One turn moves each row of this set onto another row. After a few examples, where does it send each row asked below?
ruson: [ 21 -14  -3  -5   7  13   7   5 -14 -10   3   9  11 -30  16 -10  -3  16
   5 -27   6  10   7  37  31  -8  -5   2 -11 -17  -7   2  -6  10  27 -10
  -4  36  -2  24  21]
tepa: [-17  28   5  17  -3  -3  -7  -7 -22   2   7 -51 -13  11 -12   4  14  -3
 -13   3  -3  15  16  31 -15   4   1   2   9  -8  38   6  24 -10   6  -3
  -9   8 -28  -8  -1]
rubem: [-22  24   8   9  -6  -8   6  -7   8 -12 -13 -46 -23  10  -7   7  27 -11
 -17   1  -7   8  20  20 -14   6   5  -3  18  -9  38  12  19 -11   4  -3
  -5   7 -27   4  -1]
bon: [-14  19   5  16  -1  -5   1  10  -7  -1  -6 -39 -23  19 -13  -6  19  -4
 -13   9   4   9  13  17 -19  16   2   0   8 -11  37  11  32  -6  -1  -1
  -6   4 -25  -4  -6]
soset: [-21  21   4  11   2  -9   8  -4   9  -8 -19 -42 -23  14  -5   9  23  -6
 -12  13  -3   3  19  18 -10   7   6  -7  13 -15  38  13  24  -9   0  -3
   0   8 -24  -5   1]
pur: [ 23  -4  -7  -9  -2  19  12  22  -9   8   3  20  27  -6  12   2 -13  22
   8 -17  12  10  -2  43  16 -14  15  -1  21   1  -7   6  -8  14  -4   2
 -12  30  -2   6   0]
zofe: [ 30   3  10 -15  -1   7  -2  25  14 -18   1  22   7  -3  24   8  -9  15
   3 -20   1  -1  10  24   8   6   5   3  -1  -2   0  -8  -2  35  14  12
  -7  32  10  23  13]
Pif: [ 18   0  16 -22 -17 -10  -6   6  11 -11 -15  22 -15  -3  15  10   4  14
  -6 -29 -12 -23  -2  13  -4  -3  13   2  20  -7  -7   1 -18  31  10  17
  -8  23  10  17   5]
sek: [-24  10   3  13   0  -9   7 -13 -14  -5   0 -46 -11   0 -11   1   9   1
 -11   7  -4  12  26  20 -29   3  -2  -9   0 -19  38   9  27  -9  19   0
  -4   0 -27  -8   7]
sebas: [ 14  19  -2   2   1   7   1  20  -2  28   0  19  22  -7   8  18   5   3
   5  -4  16   6 -22  23   7   6   8  -4  29  12 -12  -8 -14  13 -15  13
  -4  18   6  -4   1]
losu: [  0 -27  -2 -20  -3   9 -16 -19 -26   3  13  14  -2 -31   0  -1 -13   8
   7 -42   4  -5  -4  15 -11  -3  17 -21   8   7  -6   5 -16  11  30  -1
 -14  13   7  11   3]
bita: [-28  13   1   9   3  -6  12  -7   4 -10 -11 -43 -13   5  -9  10  14   4
  -5   6  -5   6  20  15 -29   5   7 -18  11  -8  45   7  22 -15  13  -8
  -1  -1 -19  -5  -5]
Muru: [ 19  10   5  13   1  -5   3   6 -24  16   2   6  14 -34  11  -3  13  10
  -1 -13   6   9 -11  26  21   0 -23  14  -6 -23 -16 -16 -11   8  21   4
   3  24  -1   8  28]
Rimu: [  8 -25  -8 -23  10  22   2   1   4  -9  11  19  16 -24  12   7 -19  -3
  13 -28  13  11   9  25   0   3  17 -23   3  14  -1   7  -5  18  22   1
 -13  22   4  23  10]
letop: [ -6  10  -2  -3   9   5  14 -28   7   8 -10   7  23 -40  19  15  14   2
   3 -15  16   2   3   8  22  -3   5 -24  21  -3 -11  -7 -27  -3  13  -7
  11  16   9   0  18]
Tipo: [-16  25   8  14  -5  -3  -5   5  -6  -4  -2 -45 -22  17 -13  -1  22  -9
 -15   0   0  12  12  20 -17  13   5   0  14  -2  39   9  25 -10  -3  -3
  -9   6 -24   2  -9]
baten: [-23  16   7  12  -6  -7   3 -10 -16  -7   4 -50 -10   0 -13   2  12  -1
 -12  -3  -9  16  23  25 -31   2  -2  -3   8 -11  40   5  21 -12  18   0
  -9   2 -27  -4   1]
Kepen: [  0 -20 -10  -4   9   5   5   7  -6  15  10  13  20 -40  -1  17  -7  -8
  14 -19   4  16 -17  20 -21   9  -4 -16   1  12  -4 -10 -10   5  29  10
 -10   8   4  15  18]
Gabup: [ 17 -15  -2  -7  -4   1 -18  -8 -36  10   4   7 -13 -24   1  -4  -1   5
   0 -32  -2  -6 -14  40  23 -12   1   9  -3 -16 -15  10 -11  14  22   0
 -11  32  -8  12  18]
nud: [-29  18   3   9  -1  -6   9 -11   0 -11  -8 -50 -12   2 -10  13  18   0
  -8  -1 -12  11  20  23 -26   1   7 -12  17  -4  45   6  16 -20  13  -8
  -6   3 -23  -1  -4]
sedu: [ 13  11  14  -4   3  -6  -2  12  24  -8 -10  19  -4 -19  19  13  15  -8
  -1 -15   3  -3  -4  -2   1  25  -7  -3   1   1  -5 -19 -10  24  17  14
   3  17  16  24  20]
fof: [ 20  -1  -1  -8 -10   4 -10  19 -19  14 -10  17  -7  -1   3   4   4  24
   4 -27  -2 -13 -28  34  15 -12  18   4  26   1  -9   5 -16   9  -5  -2
 -11  30   4   7 -10]
Mez: [ 13  10   4 -15   5  18   4 -14   7 -14   0  15  19 -16  30   2  -2  20
   3 -22  18   0  23  16  31  -6  19 -18  16  -4  -5  -1 -17  16   8  -9
   5  30  12   7   9]
kege: [-18  20  -1  18   6  -2  -4  -3 -23   5   3 -47 -13  11 -14   3  10   1
  -6  12   2  12  13  28 -15   5   2  -5   2 -12  38   9  29 -10   5  -7
  -5   6 -26 -14   0]
Bimo: [  0   4   6 -21  -1   0 -14 -32  -3  -9  -7   8  -3 -20  20  21  -1  21
   5 -32  -4 -23   7  15  14 -13  22 -21  18  -4  -2  -4 -28  13  21  -6
   2  24  16   0   8]

letop moves to Muru
sek moves to bon
Where do these go?
Gabup moves to Pif
pur moves to Mez
baten moves to Tipo

